In the rows, 128 means zero.
One turn or mirror swaps these rows in pairs. Which row does each one swap with?
The rows were stretched afterwards, more along some directions than others.
K_949: [132 150 119 108 139 112 156 124 194 167 153 137 130 136 135 151 108 155
 133]
K_807: [113 112 118  98 111 117 114 122 126 170 157 174 133 110 176 167  90 159
 123]
K_507: [148 128 117 133 117 132 103 135 141 162 113 142 136 117 118 156  95 158
 110]
K_266: [147 154  94 150 103 109 145 114 117 138 139 131 106 102 144 138 142 142
 126]
K_433: [107 126 127 124 134 125 148 131 111 134 151 124 138 143 149 114 152 134
 156]
K_723: [ 87 124 136 133 152 109 144 129 135 145 193 136 181 121 165 153 142 117
 145]
K_756: [123 154 119 117 144  95 140 111 137 163 178 156 159 143 150 160 102 134
 125]
K_564: [127 168 124 115 158 136 142 101 170 131 132 140 148 132 130 126 113 119
 144]
K_749: [126 148 125 125 132 139 159 127  95 127 148 124 136 104 127 117 135 123
 118]
K_119: [109 118 125  98 113 125 111 131 160 149 140 163 156 149 149 138  79 152
 119]
K_467: [140 124 117 155 102 128 128 116 116 127 138 112  93 104 141 143 115 140
 134]
K_499: [ 88 133 133  88 121  93 142 116 128 155 170 135 125 130 148 135 130  98
 134]
K_74: [ 90 151 139  44 155 116 150 118 176 170 172 154 146 136 146 138 106 127
 140]
K_626: [135 155 111 133 129 118 141  99 133 146 145 131 114 101 135 164 137 119
 127]
K_813: [140 162 130 132 136 121 156 144 138 116 163 138 131 101 127 144 147 129
 140]
K_760: [ 95 113 118  82 118 106 140 110 132 169 163 117  86  93 173 151  96 129
 130]
K_30: [126 126 115 126  71 116 130 120 160 136 134 140  74  89 153 125 107 148
 135]
K_977: [124 144 147 137 153 115 149 129 159 161 190 184 209 133 177 163  86 142
 121]
K_298: [ 94 129 122  85 161 130 120 128 135 163 141 165 155 132 151 133  88 141
 129]
K_375: [114 164 134 115 135 124 146 103 155 128 142 115 122 124 126 118 126 111
 142]
K_500: [146 126 114 138  91 126 134 124 143 146 114 121 100  85 150 123 103 140
 116]
K_604: [ 93 140 131  85 132 114 160 120 121 149 153 131 102  77 171 143 112 123
 130]
K_173: [100 120 124  95 107 111 120  87 168 192 154 140 133 121 154 174  79 146
 120]
K_32: [126 130 125 117  92 123 118 125 137 127 147 149 132  96 140 160 113 144
 128]
K_511: [100 122 133 109 146 140 127 139 143 114 131 137 131 134 117 122 150 131
 152]
K_428: [ 95 154 112  91 109 120 138  89 159 136 146 135  89  97 148 141 105 119
 136]
K_605: [132 157 116  96 152 109 157 108 115 154 155 135 121 134 148 149 102 116
 135]
K_378: [128 142 115  88 151 122 132 107 151 157 149 143 119 130 160 133  99 144
 142]
K_496: [142 141 122 112 112 124 146 117 128 141 126 129  80  97 142 126 131 136
 130]
K_303: [109 118 111 105 131 111 137 106 171 177 148 160 136 122 178 147  97 150
 120]
K_491: [118 149 143 104 147  99 122 135 180 173 171 177 194 152 130 155 123 162
 134]
K_550: [ 76 138 134 106 112 118 153 101 167 147 166 137 118  86 166 122  87 127
 125]
K_217: [112 126 122 104  80 104 103 110 118 156 154 148 135 125 147 165 106 133
 117]
K_518: [142 119 100 169  95 129 133 115 134 166 135 127 113 113 168 159  80 170
 116]
K_724: [139 148 143 151 156 142 159 123 133 103 151 132 150 111 138 142 132  97
 138]
K_274: [123 140 132  94 150 102 147  98 176 179 173 145 171 101 160 152  82 134
 119]
K_709: [134 155 149 130 131 137 111 130 141 143 158 173 191 137 117 154 132 131
 113]
K_207: [110 114 132 101 120 140 110 141 145 166 139 158 164 151 148 155  72 157
 110]
K_733: [ 87 135 122  72 148 118 159 122 144 160 149 144 125 111 172 115  89 114
 123]
K_54: [126 134 104 130 119 115 137 119 143 137 127 155 142  91 165 153 115 143
 119]
K_253: [132 147 139  95 109  98 126 116 119 123 150 148 156 117 121 140 121 102
 120]
K_797: [142 130 100 163 120 140 125 118 139 155 130 114 122 136 137 150 121 155
 113]
K_372: [130 156 117  86 113 123 130 111 117 142 135 168 127 135 123 140 116 139
 129]
K_764: [126 129 116 141 106 139 127 122 150 134 128 128 145 128 126 132 145 141
 132]
K_486: [128 145 100 104 123 117 140 132 138 158 147 161 120 118 167 134 109 162
 129]
K_620: [ 81 151 142  83 155 141 145 131 165 140 168 162 157 134 159 129 114 131
 142]
K_607: [131 136 129 135 132 137 113 122 176 125 134 142 175 136 128 156 135 124
 132]
K_65: [ 96 125 141  86 158 145 111 106 195 141 153 176 172 121 156 149  91 123
 134]
K_329: [115 120 106 132 122 127 142 112 135 147 132  84  83  99 151 144 134 120
 133]
K_684: [ 79 162 135  98 150 104 154 102 134 144 190 138 165 118 145 154 138  98
 138]

K_733 swaps with K_500
K_607 swaps with K_620
K_74 swaps with K_764
K_217 swaps with K_428
K_977 swaps with K_724

